Where one turn sends some rows of the set: a few examples, then the rows asked
Q313: [-4.05 -3.22  3.23 -0.65  3.60 -1.84 -2.22 -0.39 -3.24  2.53 -0.74  0.83
 -0.03  0.83  3.19  2.30  0.41 -0.44 -2.50  1.95  2.09 -1.19 -0.82 -2.31]
Q195: [-0.27  1.82  0.81 -2.91  0.30 -2.25  0.04  0.83  0.29 -0.13 -0.83  0.12
 -2.19  2.56 -1.27  2.07 -0.06  3.04  1.09  1.93  3.09  0.97  4.66  1.46]
Q38: [-0.20  1.90  0.77 -2.81  0.04 -2.40  0.24  0.74  0.25 -0.22 -0.94  0.12
 -2.00  2.52 -1.26  2.22 -0.19  2.83  1.13  1.72  2.87  1.02  4.86  1.44]
Q942: [-0.35  2.11  0.48 -2.70 -0.08 -2.13 -0.03  0.94  0.40 -0.14 -0.88 -0.02
 -2.07  2.60 -1.21  2.00  0.05  2.84  1.37  1.95  2.84  1.11  4.73  1.51]
Q864: [-5.30 -1.34  1.15  0.35  2.10 -0.23 -3.88  0.73 -2.47  2.75 -0.82 -0.22
 -0.18  1.28  3.92  1.06  2.15 -0.62 -0.37  3.61  1.05 -0.37 -1.48 -1.73]
Q345: [-0.75  1.76  3.91 -1.66 -0.60 -3.91 -2.97 -3.79  1.03  1.67 -2.31 -0.95
  0.91  4.03  2.61  0.94 -1.87  3.01 -1.04  3.38  2.22  2.53  0.09 -2.84]
Q481: [-2.75 -3.29  3.45 -2.66  2.54 -1.40 -2.59  0.91 -3.19  2.86  0.26  1.23
 -1.65  0.05  0.26 -0.28  1.59  0.84 -2.76  3.42 -1.78 -0.07 -0.16  0.76]
Q298: [-0.75  2.08  3.77 -1.42 -1.16 -4.07 -2.72 -3.77  1.00  1.60 -2.47 -1.10
  1.30  4.03  2.59  1.10 -1.99  2.63 -0.82  3.09  1.82  2.70  0.29 -2.75]
Q259: [-3.87 -0.61  1.17 -0.60 -1.20 -1.52 -2.13  1.57 -2.76  2.43 -0.80 -0.05
  0.39  0.63  0.88 -0.28  2.19 -1.31 -0.46  2.65 -4.71  0.91  0.63  1.43]
Q136: [-0.67  1.81  3.93 -1.60 -0.81 -4.06 -2.78 -3.82  0.99  1.63 -2.37 -1.04
  1.12  4.03  2.57  1.07 -2.00  2.80 -1.00  3.12  2.08  2.58  0.24 -2.81]
Q411: [-2.27 -3.71  4.17 -2.61  2.35 -2.58 -1.30  0.33 -3.53  2.55  0.03  1.54
 -0.85 -0.07 -0.03  0.60  0.55  0.24 -3.48  2.07 -1.99 -0.27  0.53  0.61]
Q606: [-0.28  1.91  0.66 -2.89  0.20 -2.08 -0.07  0.87  0.34 -0.11 -0.81  0.08
 -2.22  2.56 -1.19  1.96  0.03  3.08  1.23  2.05  3.05  1.07  4.60  1.46]
Q410: [-2.42  1.27  3.34 -1.91 -1.06 -2.87  1.06 -2.23 -3.83  0.90  2.86 -3.91
  1.93 -0.51 -0.14  1.00  0.30  1.30  2.79  4.20  2.15 -0.40 -0.89  2.25]
Q64: [-0.19  1.81  0.81 -2.88  0.17 -2.33  0.12  0.73  0.29 -0.14 -0.85  0.17
 -2.08  2.58 -1.28  2.14 -0.16  2.92  1.06  1.77  3.05  1.03  4.79  1.47]
Q470: [-3.42 -2.24  2.32 -2.08  1.61 -0.64 -3.40  1.51 -2.77  2.92  0.14  0.62
 -1.59  0.32  0.59 -0.84  2.47  0.61 -1.60  4.17 -2.48  0.35 -0.45  1.10]
Q725: [-3.86 -1.10  1.36 -1.16  0.04 -0.68 -3.21  1.76 -2.61  2.77 -0.31  0.11
 -0.77  0.59  0.87 -0.81  2.71 -0.23 -0.58  3.88 -3.66  0.74 -0.14  1.38]
Q381: [-2.45  1.18  3.38 -2.08 -0.76 -2.64  0.86 -2.20 -3.82  0.94  2.94 -3.89
  1.73 -0.50 -0.12  0.90  0.44  1.53  2.79  4.43  2.33 -0.44 -1.04  2.22]
Q946: [-2.15  0.95  3.77 -2.04 -0.86 -3.27  1.48 -2.49 -4.02  0.79  2.76 -3.71
  2.13 -0.58 -0.29  1.36 -0.11  1.26  2.38  3.78  2.29 -0.58 -0.66  2.19]
Q747: [-5.62 -0.36  0.44  1.22  0.51 -0.70 -3.34  0.84 -2.38  2.49 -1.38 -0.64
  0.86  1.47  4.07  1.30  2.07 -1.62  0.39  2.90 -0.18 -0.05 -0.99 -1.50]
Q333: [-5.35 -0.23  0.61  1.64 -0.40 -1.74 -2.10  0.42 -2.63  2.12 -1.84 -0.60
  1.96  1.52  3.94  2.07  1.29 -2.53  0.22  1.53 -0.94 -0.06 -0.19 -1.55]
Q336: [-3.84 -3.06  3.45 -0.17  2.69 -2.91 -0.98 -0.80 -3.42  2.25 -1.15  0.93
  1.08  0.82  3.07  3.00 -0.38 -1.32 -2.66  0.66  1.30 -1.22 -0.03 -2.29]
Q622: [-2.05  0.61  4.01 -2.38 -0.27 -3.07  1.23 -2.50 -4.01  0.90  3.05 -3.59
  1.72 -0.61 -0.30  1.21  0.02  1.66  2.19  4.08  2.75 -0.69 -0.91  2.08]
Q843: [-2.31  0.94  3.59 -2.24 -0.45 -2.62  0.77 -2.26 -3.84  0.97  3.05 -3.81
  1.52 -0.54 -0.17  0.88  0.36  1.71  2.56  4.50  2.64 -0.55 -1.10  2.18]
Q925: [-0.34  2.13  0.49 -2.68 -0.15 -2.25  0.08  0.90  0.33 -0.16 -0.99 -0.01
 -1.93  2.62 -1.22  2.08 -0.09  2.79  1.34  1.79  2.74  1.12  4.78  1.51]
Q970: [-0.78  1.85  3.77 -1.69 -0.59 -3.69 -3.21 -3.71  1.10  1.71 -2.26 -1.05
  0.77  4.05  2.65  0.82 -1.68  3.11 -0.86  3.59  2.25  2.58 -0.02 -2.76]
Q870: [-2.32  1.21  3.54 -1.89 -1.08 -3.12  1.33 -2.36 -3.92  0.83  2.82 -3.84
  2.10 -0.52 -0.18  1.23  0.13  1.22  2.69  3.89  2.16 -0.47 -0.70  2.16]
Q821: [-1.01  2.25  3.40 -1.41 -1.06 -3.56 -3.28 -3.53  1.21  1.72 -2.35 -1.26
  1.00  4.16  2.78  0.69 -1.49  2.88 -0.47  3.66  1.91  2.76 -0.03 -2.68]
Q897: [-0.34  2.02  0.55 -2.79  0.08 -2.07 -0.10  0.94  0.39 -0.08 -0.86  0.02
 -2.17  2.58 -1.18  1.97  0.08  2.96  1.34  2.03  2.95  1.10  4.68  1.52]
Q461: [-2.06  0.74  3.96 -2.23 -0.49 -3.25  1.46 -2.56 -4.05  0.82  2.91 -3.59
  1.90 -0.66 -0.35  1.32 -0.15  1.43  2.18  3.86  2.56 -0.69 -0.74  2.09]
Q574: [-3.37 -1.06  1.87 -0.56 -1.42 -2.69 -0.81  0.97 -3.09  2.17 -1.05  0.29
  1.13  0.51  0.58  0.66  1.12 -1.85 -1.16  1.31 -4.89  0.70  1.34  1.30]
Q264: [-2.70 -2.10  3.01 -1.11 -0.46 -3.46 -0.02  0.38 -3.51  2.11 -0.97  0.88
  1.10  0.21  0.18  1.23  0.23 -1.60 -2.33  0.55 -4.22  0.27  1.64  0.95]
Q124: [-0.98  2.37  3.38 -1.33 -1.33 -3.73 -3.09 -3.58  1.15  1.62 -2.46 -1.25
  1.19  4.09  2.77  0.81 -1.61  2.66 -0.45  3.45  1.72  2.78  0.13 -2.65]
Q998: [-0.88  2.26  3.56 -1.31 -1.30 -3.97 -2.85 -3.72  1.15  1.58 -2.53 -1.16
  1.31  4.08  2.73  0.95 -1.78  2.58 -0.61  3.19  1.67  2.75  0.26 -2.66]
Q239: [-2.16  0.70  3.85 -2.39 -0.27 -2.80  0.92 -2.36 -3.95  0.97  3.06 -3.64
  1.51 -0.62 -0.26  1.01  0.24  1.76  2.32  4.38  2.80 -0.64 -1.06  2.10]
Q819: [-0.91  2.09  3.58 -1.62 -0.81 -3.55 -3.34 -3.57  1.12  1.75 -2.29 -1.14
  0.80  4.05  2.71  0.64 -1.54  3.04 -0.65  3.76  2.12  2.70 -0.07 -2.69]
Q700: [-4.76 -0.93  1.53  1.40 -0.17 -2.77 -0.89 -0.18 -3.02  1.94 -1.96 -0.13
  2.48  1.31  3.61  2.88  0.23 -2.83 -0.78  0.32 -0.84 -0.35  0.45 -1.75]
Q282: [-2.24 -3.26  3.94 -2.01  1.12 -3.43 -0.22  0.17 -3.66  2.27 -0.52  1.40
  0.24  0.03 -0.03  1.21  0.01 -0.76 -3.25  0.81 -3.06 -0.15  1.27  0.69]
Q73: [-4.65 -2.46  2.31 -0.38  3.38 -0.76 -3.45  0.20 -2.79  2.72 -0.62  0.46
 -0.55  1.00  3.55  1.46  1.45 -0.13 -1.53  3.24  1.99 -0.89 -1.43 -2.05]
Q40: [-0.26  2.04  0.61 -2.73 -0.08 -2.38  0.18  0.80  0.29 -0.22 -0.97  0.06
 -1.91  2.55 -1.25  2.12 -0.16  2.80  1.27  1.69  2.79  1.05  4.86  1.51]
Q208: [-4.14 -2.11  2.70  0.62  1.16 -3.29 -0.40 -0.68 -3.39  1.95 -1.69  0.49
  2.12  1.03  3.24  3.28 -0.51 -2.33 -1.97 -0.05  0.11 -0.83  0.48 -2.07]

Q470 moves to Q725
Q942 moves to Q925
Q700 moves to Q208
Now find these:
Q946 moves to Q461
Q819 moves to Q821

Where one turn sends some rows of the set: a few examples, then the rows asked
Q494: [-0.84 -0.17 -1.26 -2.30 -0.87  0.12 -2.90  1.47  1.56  0.73  3.25 -2.25
  2.07 -0.56  2.56  0.58  0.36 -2.42]
Q374: [ 3.29  0.07 -1.98  3.07  2.58  2.65 -2.96  0.24 -0.71 -1.60  0.64 -1.64
  0.17  2.95 -1.38  0.73 -0.21 -1.91]
Q196: [-2.36 -3.04  0.89  0.27 -1.16  1.30 -1.94  1.04 -0.26 -3.55 -0.61 -0.08
 -0.48  3.30  2.42 -1.74 -2.62 -1.26]
Q661: [ 3.49  1.10 -0.93 -0.01 -0.25 -0.99  0.27  1.30 -0.12  0.61 -0.12 -0.16
 -0.51  3.73 -0.28  2.68 -1.82 -0.21]
Q62: [-0.55 -2.60 -2.39 -0.62 -3.75  1.20 -1.72  4.11 -1.04 -0.29 -1.98 -1.38
  2.69 -0.95  1.73 -0.61  0.48  1.24]
Q625: [-0.01  0.46 -2.57  2.71  0.37  0.13 -2.25  0.59  0.91 -1.41  0.74  2.97
 -0.01  0.12 -3.12 -3.29 -0.92 -2.99]
Q813: [-0.32  1.74 -3.29  2.28  0.24  2.44 -3.42  1.06 -0.15 -3.68 -1.39 -0.61
 -1.56  0.41  0.67 -2.95  1.10 -0.34]
Q667: [-1.92  0.35  1.51  2.66 -1.57  0.59 -3.41  0.67  2.99 -1.66 -1.11  0.38
  0.07  2.34 -1.28 -2.56  0.05  1.16]
Q303: [-0.79 -1.11 -5.08 -0.94 -2.76  1.19 -0.71  1.23 -1.36 -1.16  0.04  0.14
  1.34  2.58  3.28 -1.56 -1.10 -2.91]
Q284: [ 0.63 -1.53 -1.77 -1.11 -0.54 -3.39  0.23  0.56  0.25 -2.58  0.42 -2.22
 -0.58  2.51  0.70  1.45  1.61 -2.12]
Q143: [-0.42 -1.03  0.54 -0.56 -0.32 -2.34 -1.90  0.56 -0.65  1.91  0.28 -2.78
 -1.27  1.74  0.79 -3.38  2.88 -0.72]
Q911: [-2.14 -1.49 -1.60 -2.12 -2.79  1.36  0.86  0.65  0.61 -0.15  1.58 -0.15
  2.21 -0.57  1.15 -2.84 -2.78 -0.44]
Q728: [ 0.87 -0.11  3.65  0.15 -3.22  0.74 -0.43  0.47 -0.47  0.28 -1.87 -2.81
  0.49  1.22 -1.45 -2.11 -2.58 -3.08]
Q797: [-0.94 -0.82 -1.21 -0.98 -0.54 -1.29 -1.50  1.49  1.28  2.88  1.53 -1.58
  0.60  2.18 -2.87  1.25  1.02 -3.11]
Q505: [ 2.56  1.12 -1.03  0.31  0.80 -0.14 -5.87  0.13 -1.06 -1.51 -2.25 -1.23
  1.56 -1.48 -2.41  0.60  0.88 -0.92]
Q759: [-0.38 -2.41  0.21  3.80 -4.51 -0.83 -2.38  2.41 -0.35 -1.55  0.95  1.61
  0.88 -1.63  1.23  0.15  0.78 -0.63]
Q927: [ 3.51  1.45 -2.02  1.27  0.13  1.69 -1.87  0.93 -0.44  0.25 -2.65  1.41
 -0.93 -0.86 -1.70 -0.05  1.91 -2.18]
Q290: [-1.50  0.53 -1.00  2.71 -2.63 -1.55 -3.10  2.22 -0.15  1.24  0.34  2.37
  0.64  0.46  1.75  1.53 -1.36  1.84]
Q272: [-1.25 -2.19 -3.37  2.34 -3.79 -0.93 -2.62  2.31  0.31 -1.99 -1.18 -1.06
  4.11  0.12 -0.73  0.76 -1.44 -3.51]
Q332: [ 1.08 -3.60 -0.36  2.08  0.16 -2.30 -0.63 -1.60 -0.16  1.03  1.78 -1.90
  2.24  2.60  2.19 -0.28 -0.72 -1.85]
Q19: [ 3.01 -2.73 -4.01 -2.70 -1.08  1.33 -4.09  0.34 -1.34  0.48 -1.30 -2.86
 -0.71  1.10  0.93 -0.96 -1.30 -2.49]
Q549: [ 2.47 -1.06  0.04  3.22 -1.54  1.43 -0.74 -1.65 -4.00 -0.30  0.05  1.85
 -0.18 -1.30 -1.14 -0.46 -1.05 -2.31]
Q999: [-0.75  0.96 -1.25  2.21  0.03 -0.52 -3.99 -1.93 -2.45  2.27 -3.54 -0.95
  0.58  0.19  1.28 -1.86 -0.66  0.51]
Q102: [ 1.93 -2.21 -1.81  0.58 -0.49  0.43 -2.33  2.37 -1.02  1.70  0.14 -4.90
  0.22 -1.97 -2.69 -2.02  1.16 -1.85]
Q968: [ 1.71 -3.66 -1.59  2.82 -2.34  2.31 -2.35  0.61 -0.66  0.04 -0.04  1.81
  2.90  0.58 -0.94  0.89 -1.67  1.96]
Q465: [ 2.34  1.05 -2.18  1.33  0.53 -1.79 -1.95  3.98 -1.15 -0.56  0.08 -0.51
 -1.28  2.03 -3.19 -3.45 -1.22 -0.02]
Q765: [-1.02 -1.53 -1.67 -0.39  1.54 -2.55  0.51  0.64 -4.19 -1.87  1.20 -1.02
  0.29  0.40  0.90 -0.23 -0.56 -2.61]
Q354: [ 1.29 -1.42 -1.74 -2.42  0.81 -1.77 -3.17  2.37 -2.83 -1.45 -0.55 -1.76
  1.20  1.56 -1.06 -1.50 -1.47  2.77]
Q54: [ 1.90 -1.62  0.42  2.00 -2.50 -1.24 -3.34 -0.76  1.03 -3.38  1.94 -2.32
  2.12 -0.93  1.08  2.51 -1.30 -0.87]
Q131: [-3.13 -0.96 -1.59  2.84 -3.54  1.06 -2.18 -1.54 -2.00 -1.42 -3.69 -0.29
  1.86 -0.18 -0.95 -0.78 -0.36 -1.03]
Q630: [ 2.43  0.76 -0.86  0.07 -1.23 -1.42 -2.96  1.54 -0.82 -0.04 -0.14 -4.78
  1.35  1.47 -0.81 -4.53 -1.22 -3.81]
Q831: [ 0.84  1.28 -0.88 -0.30 -4.68  2.12 -4.00 -1.43  0.20 -1.57  2.27 -1.16
 -2.06  1.84  0.05 -1.34 -2.22 -2.60]
Q238: [-1.98  2.00 -1.82  2.54 -3.68  3.27 -3.60  0.86  0.19 -0.27 -0.70 -2.24
 -1.02  1.75 -2.88 -0.67 -1.13  0.59]
Q398: [ 0.37 -1.84 -0.59 -0.13 -2.96  2.12 -3.35  1.08 -1.65 -1.64  2.35 -1.72
 -0.58 -0.85 -3.49  1.35 -3.16  1.18]
Q475: [-2.41  0.15 -0.69  1.24  0.69  1.91 -4.00  2.40 -2.20 -1.41  2.51 -1.86
  0.93 -0.81  3.32  0.08 -1.02 -0.05]
Q72: [ 0.97 -0.60  0.33 -0.75 -1.30 -2.57 -0.57 -2.12  1.62  0.41 -1.36 -0.32
  1.28  0.80  0.57 -1.63 -4.69 -0.13]
Q213: [ 1.83 -0.52 -2.93  0.13 -3.42  0.84  0.73  1.79  0.89 -0.76  0.22 -2.93
 -0.90 -1.44 -0.66 -1.02 -4.96 -0.39]
Q718: [ 1.45  2.04 -0.49  2.40 -0.96  1.65 -3.07  0.83 -2.88  0.14  0.14 -2.43
 -0.23  1.67  1.39 -0.17 -3.25 -5.20]
Q473: [ 0.50 -1.86  0.54  3.61 -0.59  1.29 -3.57  2.02  1.28  2.32 -1.24 -2.06
 -2.53 -1.14 -0.67 -1.77 -1.87  0.76]

Q102 moves to Q303
Q196 moves to Q473
Now find these:
Q62 moves to Q813
Q759 moves to Q927
Q465 moves to Q494
Q72 moves to Q398
Q332 moves to Q968
Q630 moves to Q911
Q728 moves to Q213
Q290 moves to Q505
Q797 moves to Q272
Q54 moves to Q549
Q354 moves to Q475

Where one turn sends some rows of the set: a few examples, then the rows asked
Q4: [ 1.55  1.17 -0.62  1.50 -2.37  0.93  0.83  1.60 -3.28 -2.19  1.31  0.54
  4.21 -1.92  0.64 -0.98  3.30 -1.14 -0.82  1.08  1.58 -0.24  1.09 -2.18
  1.10]
Q805: [-2.68 -2.45 -1.01  4.31 -0.56  1.11  0.14  0.67  0.18 -1.43 -0.64 -1.09
  0.30 -3.09 -0.68  0.50  0.77  0.61 -1.75 -0.03  1.34 -0.46  1.18 -4.01
 -1.29]
Q698: [-2.03 -3.44 -1.74  2.08 -2.51  1.66 -1.78 -1.38  3.29 -4.16  1.11 -0.41
  2.28 -3.80  0.34 -4.00  0.63  0.77 -3.24 -0.03 -1.35 -0.92 -3.25  0.69
  1.26]
Q776: [-1.53 -3.73 -0.97  3.16 -0.65  0.05 -0.24  1.61 -0.44 -1.12 -1.22 -0.63
  0.25 -0.20  0.53 -0.96 -0.02  0.21  0.05 -0.79  1.16 -0.74  0.25 -3.03
 -3.21]
Q755: [ 2.31 -0.48  0.23  0.85 -1.48 -1.15  0.81 -0.53  2.60  1.27  5.53  0.11
  2.42 -2.09 -3.55 -2.33  1.91  0.68  0.35  0.27  2.30 -0.06 -2.33 -0.37
  1.59]
Q957: [ 0.86 -0.49 -0.12 -1.15 -1.84  4.11 -0.64 -0.29  5.27 -2.00  2.11  0.62
  0.23 -0.85  2.29 -1.24  4.73 -2.56 -3.73 -0.47 -1.45 -1.20 -2.98  2.22
 -0.77]
Q56: [ 2.12 -1.01  0.90  2.26 -0.70 -0.48 -0.24  0.25 -0.19 -1.72  5.21  1.64
  1.29 -0.76  0.66  0.77  3.74  0.83 -0.67 -0.08 -2.70 -1.66 -5.12 -3.07
  1.91]
Q273: [-0.15  1.06 -0.58  1.40 -1.84  1.98 -1.28 -2.57  5.94  0.41  0.73 -0.49
  2.68 -1.28  1.03  0.50  4.37 -0.34 -1.38 -3.45 -1.42 -1.02 -0.71  1.12
 -2.17]
Q646: [ 1.66 -0.31 -0.20 -1.28 -0.94  0.28 -0.09 -2.57  3.88  2.16 -0.19  2.30
 -0.05  1.34  1.12  1.43  3.29  0.21 -4.82 -0.97 -0.58 -0.79 -3.24 -0.89
  0.94]
Q305: [ 3.83 -0.28  0.91  2.65 -3.80  2.92  3.28  0.43  4.43 -0.59  0.86 -0.33
  0.71  0.20 -0.94 -2.41  1.67 -0.84  1.30 -1.43 -1.91 -1.05 -3.38 -0.13
 -0.44]
Q171: [ 0.59  1.21  0.76 -0.51 -1.25  0.49  0.32  2.32 -3.37 -0.86  1.82  0.99
  2.81 -0.89  1.54 -3.01  2.68 -1.54 -0.68  0.16  1.97  0.95 -0.05  0.18
  0.69]
Q815: [-2.86 -0.36  1.16  1.86 -0.47  0.71  0.60 -0.69 -3.31 -0.56  3.92  3.07
  1.78 -2.03  1.22  0.64  3.06  1.30 -0.07 -0.54  0.19 -0.03  0.67  1.04
 -0.28]
Q712: [ 1.18 -0.65  0.99  2.10 -2.89  2.16  2.15 -1.93  3.40  0.07  3.13 -1.16
 -1.86  0.08 -1.03  2.22  2.47 -0.83  0.18 -0.49 -3.17  1.69 -4.73  0.78
 -0.81]
Q52: [-2.28 -1.33  0.51  0.78 -2.07  1.20  0.62  1.15 -1.23 -1.86 -0.71 -1.02
 -1.68 -3.54 -0.95 -1.20  1.06 -2.56 -3.26  3.05  1.65 -2.52 -1.53 -2.55
 -0.68]
Q391: [ 0.40 -1.74 -0.80  1.43 -5.21  1.13  0.92 -1.40  3.40 -2.49  0.49  3.65
 -0.26  2.38  0.29 -0.07  1.99 -1.45 -0.77 -0.87 -3.23 -0.48 -3.54 -1.13
  2.99]
Q702: [ 1.77 -1.41  0.46  1.83 -3.09 -0.97  0.09 -2.89  4.63  1.04 -0.23  0.31
  0.09  1.24 -2.57 -0.60  1.22 -1.46 -0.48  0.29 -1.92  1.14 -0.36  2.02
  2.83]
Q501: [-3.30 -2.82  1.20  0.99 -2.73 -0.03 -0.63  0.37 -1.60 -2.35  0.25 -0.98
 -2.73 -1.68 -0.83 -1.75  0.82 -0.99 -1.84  2.16  1.60 -1.64 -2.40  0.24
 -2.72]
Q837: [-1.64 -2.65 -1.69 -0.73  0.11 -0.97 -1.39 -3.45  2.80  0.92 -0.20 -0.39
  2.80 -2.61  0.92 -0.77  0.96 -3.46 -1.35  0.58 -2.00 -0.76 -2.79 -2.46
 -1.04]
Q253: [ 0.47 -1.13  2.40  2.20 -3.85  1.56 -0.77 -1.96  5.75 -0.61  0.47  2.40
  1.21  0.08 -0.30 -2.90  5.02  2.02 -4.15 -1.13  0.51  0.07 -2.04 -0.42
  1.36]
Q79: [-1.51 -0.58  0.10  1.73 -1.43  1.33  1.26 -1.21 -3.06 -0.92  4.20  1.85
  1.53 -3.37 -0.76  1.84  3.27 -0.22 -1.40  2.46  0.88 -0.13  1.44  0.48
  0.54]

Q56 moves to Q698
Q646 moves to Q391
Now find these:
Q305 moves to Q273
Q52 moves to Q4
Q501 moves to Q171

